[[140 137 142 128 117 130 123 127 134 126]
 [118 123 134 122 117 133 122 130 123 130]
 [129 137 134 125 120 132 126 129 131 130]
 [141 116 126 129 131 122 130 143 128 130]
 [139 139 145 141 136 132 121 106 121 115]
 [137 130 140 146 135 125 119 121 117 116]
 [128 122 132 123 120 128 123 102 123 123]
 [133 122 116 134 116 132 137 155 147 127]
 [125 129 132 133 126 144 133 127 135 139]
 [135 125 141 135 128 126 122 141 130 133]
 [147 121 137 140 134 112 126 135 131 129]
 [117 129 130 124 130 112 125 121 129 122]] ans = 133

[[122 133 123 132 133 124 141 121 133 119]
 [116 133 124 143 146 124 151 121 131 126]
 [122 133 121 132 132 122 132 123 137 118]
 [122 134 123 132 134 122 133 121 134 122]
 [120 132 121 152 138 124 143 124 133 126]
 [114 131 125 132 134 126 137 123 130 114]
 [122 136 123 132 133 124 133 121 133 116]
 [122 134 124 131 133 124 132 121 132 111]
 [122 133 122 132 133 122 132 123 134 118]] ans = 116

[[130 129 146 129 132 113 149]
 [131 138 119 121 124 122 117]
 [132 141 135 138 125 115 142]
 [109 119 137 143 120 136 127]
 [122 145 119 145 146 114 148]
 [124 135 136 143 107 114 134]
 [141 120 136 117 139 128 140]] ans = 148

[[147 128 149 125 116 127 143 117 117 115 138]
 [139 110 141 132 146 110 145 150 138 148 135]
 [128 146 141 125 137 129 131 142 144 120 118]
 [149 148 119 116 134 118 128 128 121 141 129]
 [126 116 138 125 141 134 111 142 136 143 124]
 [126 127 150 149 127 126 128 122 124 144 114]
 [111 141 149 140 107 123 110 122 114 144 106]
 [141 122 120 144 128 142 145 135 130 122 132]
 [122 125 129 127 126 144 141 110 108 130 122]
 [141 107 126 131 137 130 131 142 149 111 148]
 [135 133 147 107 140 112 140 109 114 135 111]
 [125 111 110 113 118 129 131 124 122 108 147]] ans = 148

[[138 122 134 143 117 127 114 133 134 126 122 136 122 138 145 130]
 [135 123 119 127 128 131 117 131 152 123 130 147 121 124 123 131]
 [128 122 121 135 115 128 142 122 134 128 133 136 140 126 126 148]
 [119 140 130 126 132 128 128 128 121 140 132 114 124 123 123 112]
 [147 125 133 125 126 136 117 147 132 124 128 116 118 122 130 115]
 [138 122 135 142 117 127 114 133 134 126 122 136 122 135 144 130]
 [136 125 139 129 114 130 142 127 123 133 129 112 130 125 138 121]
 [119 130 126 133 145 126 109 135 128 129 123 141 119 131 126 116]] ans = 130

[[133 137 124 126 136 129 132 132 124 128 139 117 122 135 124 126]
 [125 127 131 125 130 139 129 117 136 136 119 134 140 136 142 129]
 [128 132 127 115 142 150 136 111 136 139 123 121 139 152 146 128]
 [131 138 119 111 147 143 142 123 126 128 138 104 121 151 128 124]
 [125 126 136 137 123 126 119 124 133 137 120 142 139 124 137 129]
 [128 131 120 108 139 148 145 118 133 125 127 114 128 144 135 129]
 [124 124 136 140 116 124 124 129 137 131 115 152 140 114 136 134]
 [112 128 134 130 144 146 138 114 142 146 107 133 142 148 146 133]
 [131 129 125 134 125 115 127 143 119 119 138 123 114 118 111 126]
 [117 123 131 119 138 147 136 110 139 138 111 127 139 145 144 132]] ans = 133

[[137 130 134 127 138 137 116 129 129 118 138 130 131]
 [138 140 120 129 129 129 137 124 127 131 125 122 128]
 [127 129 123 135 119 140 127 120 128 132 124 135 136]
 [124 122 132 116 129 127 122 141 123 131 129 133 136]
 [125 120 130 122 136 126 121 135 131 128 130 136 137]
 [134 120 141 132 141 129 106 124 127 119 137 132 126]] ans = 136
---
[[128 137  99 107 129 119 121]
 [120 140 111 116 130 125 126]] → 125

[[125 107 105 118 145 154]
 [131 111 134 149 150 125]] → 150

[[144 145 151 128 122 146]
 [112 126 137 126 148 126]] → 148

[[126 112 115 118]
 [107 122 115 152]] → 115

[[145 141 134 115 144 113]
 [106 108 115 152 108 114]] → 108

[[124 127 115 126 134 137 134]
 [124 106 131 126 131 126  98]] → 126

[[153 118 146 129 110 128 119]
 [111 134 118 136 133 151 122]] → 151

[[132 140 130 129 126 137]
 [118 141 150 118 125 131]] → 125
---
[129 133 149 124 109 128] | 129
[138 100 138 126 102 139 128] | 138
[ 99 158 130 154] | 99
[134 155 122 109 120 150 148] | 134
[117 152 120 119 137 122 123] | 117
[117 127 135 126  98 110 134] | 117
[128 148 123 136 117 105] | 128
---
Input:
[[132, 128, 128, 123],
 [116, 104, 117, 121]]
Output: 123

Input: [139, 124, 150, 145, 140, 132]
Output: 132

Input: [129, 125, 153, 111, 142]
Output: 142

Input: [109, 101, 134, 133, 121, 139, 141]
Output: 141

Input: [105, 108, 135, 121, 142, 113]
Output: 113

Input: [151, 151, 127, 155, 132, 114, 117]
Output: 117
---
[[131 128 130 121 131 116]
 [119 141 112 102 149 130]] ==> 128

[[102 112 126 112 128]
 [114 130 129 125 128]
 [122 128 131 125 136]] ==> 130

[[103 141 112 123]
 [ 99 155 101 121]] ==> 141

[[117 130 116 135 135]
 [129 132 127 131 125]
 [149 127 149 119 111]] ==> 132

[[119 133  98 111]
 [120 149 149 144]] ==> 133

[[101 125 139 105 126 100]
 [138 143 136 116 119 134]] ==> 125

[[138 126 151 133]
 [116 132 126 133]] ==> 126

[[127 122 125 108 138]
 [127 145 129 154 123]
 [123 108 125 108 129]] ==> 145
---
[[121, 120, 113, 119, 117, 131],
 [157, 115, 132, 142, 133, 109],
 [144, 148, 150, 139, 142, 116]]: 144

[[118, 116, 120, 100],
 [138, 98, 150, 115],
 [127, 114, 123, 111]]: 127

[[131, 117, 151, 137, 133, 135],
 [128, 134, 125, 126, 118, 125],
 [130, 120, 131, 127, 135, 124]]: 130

[[116, 120, 131, 120, 139],
 [139, 100, 127, 118, 114],
 [140, 129, 125, 103, 112]]: 140

[[115, 134, 141, 149, 107, 135, 143],
 [118, 130, 128, 146, 120, 128, 147],
 [120, 104, 128, 124, 137, 124, 121]]: 120

[[113, 139, 154, 152],
 [103, 138, 133, 136],
 [111, 137, 135, 114]]: 111

[[110, 140, 134, 119, 141, 123],
 [120, 128, 123, 124, 130, 144],
 [126, 156, 129, 117, 124, 134]]: 126
